In the data rows, the value 128 means zero.
Here is a table of points, one per row:
  148  101  116  150  113  181  108  71  155  147  147  130  151  115  143  77  172  167  107  142  161  119  55  127  121  151  134  126  132  96  113  74  129  137  182  152  141  115  106
  104  157  85  167  119  125  130  112  78  163  141  78  174  151  113  132  135  166  101  85  148  164  119  114  179  102  108  127  132  111  119  84  187  97  127  133  208  71  74
  123  50  121  135  166  198  120  103  111  171  137  98  122  170  92  120  213  86  126  159  110  111  148  175  174  152  117  117  156  141  107  182  145  115  99  73  127  167  111
  107  116  51  108  74  70  119  156  161  168  90  167  87  171  131  132  155  84  146  155  112  143  116  200  108  142  146  144  79  103  140  126  46  108  185  182  122  66  130
  146  197  133  183  163  115  118  60  115  185  97  116  136  125  155  133  174  110  97  115  104  113  144  105  169  101  104  179  133  99  108  146  83  134  130  103  102  140  162
  132  133  183  132  155  110  101  127  172  133  121  67  71  135  156  128  160  172  198  119  114  163  110  163  104  124  180  105  136  130  94  144  169  143  149  151  106  119  117
  99  132  137  89  139  198  87  100  136  95  143  158  153  180  154  134  140  130  99  99  112  216  139  144  93  141  154  111  106  161  134  153  69  128  92  212  98  113  93
  130  83  128  129  148  138  121  155  119  135  145  67  104  197  153  141  136  165  175  154  95  138  128  140  99  86  65  160  130  197  163  153  133  111  145  127  141  143  136
  56  110  198  109  90  89  123  135  118  85  113  114  86  186  145  185  165  102  68  105  164  172  140  125  146  191  112  146  90  119  56  119  168  88  115  100  123  158  130
  108  165  109  150  84  154  131  152  71  116  100  123  119  76  101  94  167  147  164  118  119  157  125  143  185  146  172  175  115  150  159  75  125  148  117  139  87  209  140
  130  83  78  173  134  136  134  117  44  181  133  145  151  126  101  130  92  153  103  153  116  170  73  129  122  172  99  141  100  132  147  92  119  133  95  123  96  122  176
  106  156  120  147  139  131  91  137  95  166  68  154  118  134  178  118  149  172  174  99  154  107  115  105  134  157  83  74  147  92  164  144  105  104  158  119  153  150  98
  107  118  195  132  112  126  104  62  99  90  112  169  131  112  88  176  127  155  167  63  135  108  171  133  117  132  173  153  135  177  162  197  115  99  182  139  141  135  208
  125  142  147  87  141  89  120  111  126  120  154  160  129  133  135  170  186  120  180  128  107  72  115  74  151  102  101  139  164  124  110  96  117  85  85  147  112  83  85
  110  122  87  89  111  110  178  136  80  133  56  134  144  108  122  120  134  118  124  148  141  161  172  142  110  161  90  133  170  111  141  100  159  158  204  135  109  86  85
  94  84  118  210  75  135  118  82  161  99  163  130  106  109  158  82  105  111  79  96  157  69  154  105  138  157  116  128  171  97  89  90  113  176  115  133  118  93  139
  92  171  173  160  92  161  123  130  136  98  151  157  146  137  143  134  110  91  100  157  70  107  97  221  146  90  164  117  117  101  139  80  151  113  201  97  162  114  114
  177  176  83  136  160  84  167  199  141  91  131  152  146  73  103  56  138  162  98  92  173  146  167  144  86  156  96  75  125  155  120  139  85  110  132  113  135  137  158
  86  144  106  179  131  120  69  208  100  123  172  155  136  153  148  126  74  130  129  112  89  92  163  167  136  137  79  125  194  119  151  132  78  124  111  130  124  96  109
  141  129  158  145  117  95  182  102  178  152  126  155  170  172  123  106  102  112  181  123  118  164  147  175  125  202  170  114  196  136  146  164  188  177  82  103  183  140  112
  180  97  150  160  90  115  108  120  139  99  119  100  117  98  149  180  142  144  121  103  86  138  176  147  141  163  87  92  96  144  144  102  142  91  124  160  79  126  118
  176  130  164  122  96  112  56  122  142  137  119  119  83  136  72  102  60  111  127  164  146  148  142  79  141  139  90  168  105  205  113  77  109  192  163  126  132  124  64
  120  78  95  172  100  70  144  138  137  75  167  124  153  123  84  128  111  192  169  141  90  132  108  95  143  163  192  154  179  103  96  152  121  61  149  108  186  153  135
  128  176  104  78  139  125  133  109  120  81  146  98  164  97  189  127  164  171  70  135  78  92  76  138  129  144  97  139  118  204  120  153  160  182  163  100  122  58  142
  128  114  104  115  93  61  137  125  158  142  98  155  176  164  133  139  166  90  119  174  116  113  150  84  117  112  113  152  141  73  114  141  157  192  88  140  94  128  148
  134  156  166  129  155  160  129  142  107  168  161  180  149  97  140  140  122  130  126  161  115  149  186  165  155  153  167  117  122  162  144  164  174  134  71  147  123  101  132
  152  109  142  175  105  123  165  171  101  86  83  107  111  116  95  145  142  149  116  168  159  139  103  186  141  108  110  119  190  119  133  148  95  152  102  144  113  149  109
  84  135  127  99  162  125  94  78  89  113  127  66  147  110  83  133  89  99  161  63  98  163  193  132  80  156  115  173  114  121  103  121  76  158  146  153  153  143  119
  130  145  133  144  88  117  153  81  122  128  101  124  164  176  189  74  154  217  137  107  88  71  162  128  87  83  125  94  106  130  126  121  155  167  116  148  139  171  110
  154  131  104  102  113  183  145  155  148  73  137  129  97  202  106  72  104  118  111  152  141  120  143  108  134  85  113  152  135  100  120  108  135  113  81  160  162  149  160
  160  115  160  125  136  153  162  145  175  171  79  128  114  126  79  160  48  136  89  93  74  113  88  83  115  155  81  161  100  134  136  206  144  105  103  152  178  108  71
  122  88  123  92  146  117  124  171  92  133  138  133  154  93  134  107  104  159  113  109  132  134  114  172  185  108  123  116  55  111  65  148  112  145  79  191  140  162  126
  148  133  140  149  134  89  68  128  104  117  133  121  111  103  117  132  141  132  90  197  170  153  181  133  99  107  98  86  61  110  161  181  166  82  125  158  170  139  102
  165  112  98  129  91  120  117  144  152  142  165  106  131  85  81  171  196  106  150  104  105  109  102  137  144  118  111  144  128  126  148  205  127  133  124  202  125  82  159
  136  128  172  111  108  154  147  140  82  125  128  139  109  85  158  47  118  79  167  111  80  79  114  108  118  127  152  112  91  120  166  136  105  82  65  79  72  88  100
  131  80  138  57  143  82  141  96  108  188  101  109  129  163  83  107  117  149  157  128  168  122  151  111  161  156  155  59  135  142  87  140  48  90  140  146  104  103  149
  132  128  113  130  126  79  69  119  138  143  140  171  128  121  128  182  80  160  111  109  156  152  54  150  111  104  219  147  142  145  69  172  114  143  90  93  108  108  97
  127  85  136  109  134  124  160  80  145  65  71  109  170  143  135  88  109  116  78  108  146  129  72  153  127  96  137  126  134  138  142  141  163  86  119  116  80  150  103
  89  93  122  131  167  116  180  94  183  169  122  161  119  122  66  183  116  105  138  150  124  104  153  121  130  119  191  103  90  172  158  62  146  139  106  146  160  130  172
  118  201  180  119  123  76  191  80  86  119  90  145  110  152  92  107  142  108  96  125  130  78  80  130  125  96  98  155  168  159  141  122  107  136  135  134  110  146  132
  149  163  141  150  130  113  156  111  99  62  144  138  140  162  105  90  124  131  132  174  87  131  124  93  148  132  165  125  91  64  147  137  122  112  154  131  140  101  162
  149  113  138  162  204  54  161  100  124  83  175  121  126  155  127  92  134  126  135  158  118  125  99  143  144  81  133  131  118  181  172  64  115  115  100  129  151  138  126
  141  159  125  127  84  90  136  184  118  178  133  97  118  192  176  124  87  88  110  80  162  86  92  123  142  159  112  100  108  168  148  130  131  96  145  89  126  151  154
  152  131  147  155  128  154  120  144  136  96  89  136  77  149  130  129  142  143  216  138  163  123  59  153  115  192  69  130  87  149  136  98  154  141  137  136  126  112  163
  68  135  99  115  121  130  130  184  164  148  153  138  52  120  104  89  157  158  87  129  50  161  125  69  105  99  148  34  152  136  74  114  157  142  136  99  82  155  170
  105  123  101  165  168  155  152  118  121  147  72  98  115  183  149  130  87  154  128  62  179  122  132  109  111  83  173  116  94  70  192  134  153  165  118  104  100  78  175
  160  149  151  134  120  122  66  107  89  155  109  176  89  99  107  138  128  138  132  177  152  103  114  138  129  93  157  124  136  121  83  153  162  136  98  98  139  80  158
  101  133  187  133  101  130  131  176  134  129  174  121  117  123  76  115  153  151  104  132  174  103  184  90  121  107  152  163  132  123  135  133  186  142  141  188  70  105  132
  150  157  39  81  139  79  61  85  112  107  112  125  84  153  135  81  174  101  111  129  92  141  136  105  103  178  145  128  139  101  172  120  147  108  81  121  171  133  122
  125  136  145  171  193  167  126  134  142  156  118  161  139  140  148  148  140  99  104  212  154  94  143  111  66  181  130  129  123  182  103  169  117  71  158  146  107  180  144
  134  150  158  105  145  133  197  118  110  187  197  109  118  70  107  142  119  97  180  142  157  130  122  129  100  119  131  93  141  102  65  139  156  121  195  166  151  142  85
  133  122  142  130  138  113  158  151  136  124  84  129  98  113  137  84  83  130  103  121  118  115  147  170  173  142  127  121  121  157  128  177  129  164  142  154  135  139  108
  118  97  187  63  159  148  100  138  83  118  156  152  130  143  150  164  150  118  98  165  138  88  118  126  101  135  158  90  164  91  152  121  112  202  128  145  204  151  127
  148  136  130  94  96  128  73  130  169  156  139  160  163  119  104  123  120  110  150  124  109  136  166  156  117  128  132  139  93  119  101  99  207  116  115  30  129  151  156
  130  137  120  137  167  110  144  173  187  86  149  131  191  126  124  119  190  154  86  112  158  120  116  98  148  142  187  175  86  137  210  102  90  131  164  91  106  111  96
  148  181  182  147  107  125  160  117  101  136  171  47  161  169  173  88  91  103  104  181  128  169  109  128  113  181  164  144  157  115  119  103  96  104  110  149  101  80  161
  112  141  122  150  158  113  62  153  190  172  97  132  182  148  157  138  139  110  142  123  113  98  114  120  138  106  150  167  165  156  90  82  125  122  132  159  131  204  141
  98  142  102  139  118  167  144  156  96  126  155  144  152  194  14  153  144  153  158  116  123  151  103  126  92  129  81  152  96  115  136  177  117  172  145  97  73  156  74
  173  114  150  91  137  133  142  107  139  153  143  128  69  103  161  107  97  158  117  93  100  122  125  148  151  155  143  183  107  88  199  86  114  137  138  122  137  168  87
  104  158  158  86  129  113  133  183  150  131  139  76  163  141  139  213  100  153  157  198  144  96  135  107  176  146  117  100  76  99  121  146  104  163  135  111  143  163  136
  148  147  154  95  173  162  100  147  169  97  138  159  171  127  94  125  143  110  210  89  176  108  119  140  122  164  80  130  136  100  90  99  129  127  84  124  84  132  112
  122  70  140  126  155  135  145  175  91  63  90  97  135  67  124  171  136  82  123  115  115  87  110  100  43  145  145  137  111  126  56  113  122  153  122  101  163  122  123
  203  115  170  119  84  164  116  192  91  184  121  122  145  157  83  200  182  149  84  95  115  106  151  93  112  133  194  85  176  145  155  44  115  121  110  114  146  125  126
  135  161  90  141  91  138  122  149  130  117  153  122  127  126  137  110  131  26  127  65  148  185  71  108  129  70  138  72  150  145  158  181  132  130  160  150  161  174  120
  115  83  217  125  122  65  130  111  153  180  139  184  172  84  120  128  134  147  112  114  94  232  118  113  87  75  52  119  159  86  143  79  145  110  127  108  123  143  169
These points spread out most along one direction. Take the direction at right angles to it along which they spread out most. Go by this last direction. How far along it is each point below, from 0 to 99? 50 is the average, and the first point above lies past it. One standard deviation of the points above along it is 16.
  127  163  133  155  170  160  214  161  141  154  118  120  83  118  171  125  171  141  133  106  110  179  146  121  132  105  127  208  134  121  62  113  76  127  93  101  180  85  158 >> 53
  58  150  106  169  89  128  174  63  164  132  182  118  83  47  159  165  150  129  128  144  173  106  124  126  119  129  95  98  104  150  181  105  79  117  58  99  138  143  68 >> 51
  166  111  159  111  109  141  107  126  144  126  147  81  120  131  109  130  174  100  119  111  182  150  147  199  130  93  89  123  137  119  145  136  43  154  127  96  172  115  197 >> 41
  136  88  123  81  176  119  125  133  130  109  186  171  69  169  150  147  111  157  107  129  174  158  168  124  154  124  119  160  176  129  144  178  127  132  172  71  89  120  99 >> 43
  87  162  112  82  124  151  89  123  168  107  88  65  148  83  87  166  71  140  152  188  145  142  119  120  128  111  138  85  213  135  173  112  148  87  78  119  92  116  164 >> 59
  161  155  60  154  177  137  136  80  126  130  174  79  124  143  104  149  62  127  109  120  92  78  163  186  106  94  127  96  97  105  107  87  119  124  153  98  52  130  123 >> 49
  107  129  121  129  83  197  161  96  143  109  95  154  175  153  126  89  144  150  121  155  139  137  159  98  148  94  124  90  106  204  101  99  86  102  141  86  182  60  116 >> 55
  180  127  87  100  55  174  139  94  113  110  157  153  124  117  197  169  66  141  159  150  127  162  141  82  140  116  108  145  126  131  130  152  89  144  138  130  110  193  182 >> 41
  144  122  127  151  196  151  106  121  133  66  117  162  125  112  128  154  105  79  128  102  108  155  111  81  220  164  87  44  126  121  127  120  142  155  188  154  121  103  163 >> 41
  146  154  69  93  162  170  184  140  103  113  104  175  97  108  159  191  118  135  86  113  143  121  139  176  131  141  102  179  158  109  136  87  178  93  135  169  142  141  135 >> 44
  84  112  137  86  140  164  99  147  137  178  133  91  146  60  137  43  117  138  95  142  133  100  112  130  126  129  117  187  135  119  180  149  130  96  173  112  146  127  173 >> 48
  126  67  110  115  146  127  110  163  93  143  166  147  148  132  173  121  122  81  181  110  177  112  163  113  129  93  140  161  116  183  109  103  212  126  132  166  117  109  148 >> 56
  147  83  143  163  143  143  113  171  113  108  51  109  138  100  185  138  102  70  172  162  116  178  167  92  122  95  159  138  118  112  142  152  102  140  153  98  98  123  70 >> 37
